+3.34  +1.64  +1.90  +1.68  +2.60  +1.40  -0.70  mok
-1.28  -3.24  +2.77  +4.18  +0.04  +4.93  +2.39  Firak
+5.24  +1.23  +1.75  -2.33  +3.73  -3.85  -4.25  Voze
-2.86  +2.53  +0.79  -7.29  -4.37  -0.65  -1.88  pog
-2.39  -6.49  +1.99  +6.10  -0.45  +1.18  +4.09  pap
+1.97  -4.52  -1.58  -0.83  -3.22  -5.11  -0.73  guf
-6.21  +1.77  -0.72  +0.91  -1.30  +0.05  +4.39  kebip
+2.03  +0.86  +3.44  -1.43  -1.33  -0.09  -2.00  bapab
-2.20  +0.52  -0.51  -4.72  +0.07  +0.78  -2.14  Gug
-9.10  +1.83  -1.38  -6.81  -0.62  +1.53  -0.17  kudog
-0.59  +3.08  -1.29  -4.62  -5.03  -3.05  -1.50  Pesa
-1.30  -6.21  -0.72  +0.06  +1.77  +0.91  +4.39  Niz
order: +3.44  -1.43  -1.33  -0.09  -2.00  +2.03  +0.86 -> bapab
order: +4.39  +0.91  +1.77  +0.06  -0.72  -6.21  -1.30 -> Niz

-2.48  -4.26  +3.84  -0.84  +1.34  +0.95  +2.98  +1.36  +2.72  +1.84  +2.39  +1.23  -2.43  -4.74  -3.71  +0.34  -2.82  +4.32  -1.67  +2.01  -0.54  +1.30  -0.60  +1.32  -3.78  +4.49  -1.45  -0.92  -2.36  -1.72  +4.67  +2.36  +2.98  +4.10  +3.08  -1.79  -2.83  -1.12 : pog
+3.14  -0.69  +1.90  +0.53  +0.77  +3.25  -2.57  +0.69  +0.39  +1.01  -2.61  -1.32  -3.53  +0.89  -1.64  +0.11  -0.32  -2.01  -1.86  -2.48  +4.49  +0.51  +6.55  -3.24  +1.74  +0.60  +2.84  -4.91  +2.32  -2.32  -1.60  -3.60  -0.76  +0.56  +4.50  +2.26  +5.20  -2.53 : Voze
-3.71  +1.23  -1.67  +2.01  +1.36  -0.54  -1.45  +0.34  +2.98  -0.60  +2.39  -3.78  -4.26  -0.84  +3.08  -1.12  -2.48  -2.43  +1.32  +1.30  -4.74  -0.92  +3.84  +0.96  +4.67  +4.49  +2.98  -1.72  +1.34  +1.84  +2.72  +4.32  +2.36  -1.79  -2.36  +4.10  -2.82  -2.83 : guf
+2.87  +5.64  -5.24  +1.04  -1.84  -1.62  -3.59  -1.86  -3.60  -2.52  -2.82  -1.46  +3.60  +6.09  +5.04  -0.45  +3.72  -5.41  +2.40  -2.33  +0.18  -1.76  +0.02  -1.35  +4.74  -5.94  +1.56  +1.79  +2.81  +2.52  -5.91  -2.67  -3.81  -5.42  -4.56  +2.07  +3.08  +1.76 : Pesa
order: -4.91  -3.60  -3.53  -3.24  -2.61  -2.57  -2.53  -2.48  -2.32  -2.01  -1.86  -1.64  -1.60  -1.32  -0.76  -0.69  -0.32  +0.11  +0.39  +0.51  +0.53  +0.56  +0.60  +0.69  +0.77  +0.89  +1.01  +1.74  +1.90  +2.26  +2.32  +2.84  +3.14  +3.25  +4.49  +4.50  +5.20  +6.55 -> Voze
order: -4.56  +2.07  +3.08  +1.76  +2.87  +5.64  -5.24  +1.04  -1.84  -1.62  -3.59  -1.86  -3.60  -2.52  -2.82  -1.46  +3.60  +6.09  +5.04  -0.45  +3.72  -5.41  +2.40  -2.33  +0.18  -1.76  +0.02  -1.35  +4.74  -5.94  +1.56  +1.79  +2.81  +2.52  -5.91  -2.67  -3.81  -5.42 -> Pesa
order: -2.53  +5.20  +2.26  +4.50  +0.56  -0.76  -3.60  -1.60  -2.32  +2.32  -4.91  +2.84  +0.60  +1.74  -3.24  +6.55  +0.51  +4.49  -2.48  -1.86  -2.01  -0.32  +0.11  -1.64  +0.89  -3.53  -1.32  -2.61  +1.01  +0.39  +0.69  -2.57  +3.25  +0.77  +0.53  +1.90  -0.69  +3.14 -> Voze
order: -1.12  -2.83  -1.79  +3.08  +4.10  +2.98  +2.36  +4.67  -1.72  -2.36  -0.92  -1.45  +4.49  -3.78  +1.32  -0.60  +1.30  -0.54  +2.01  -1.67  +4.32  -2.82  +0.34  -3.71  -4.74  -2.43  +1.23  +2.39  +1.84  +2.72  +1.36  +2.98  +0.95  +1.34  -0.84  +3.84  -4.26  -2.48 -> pog

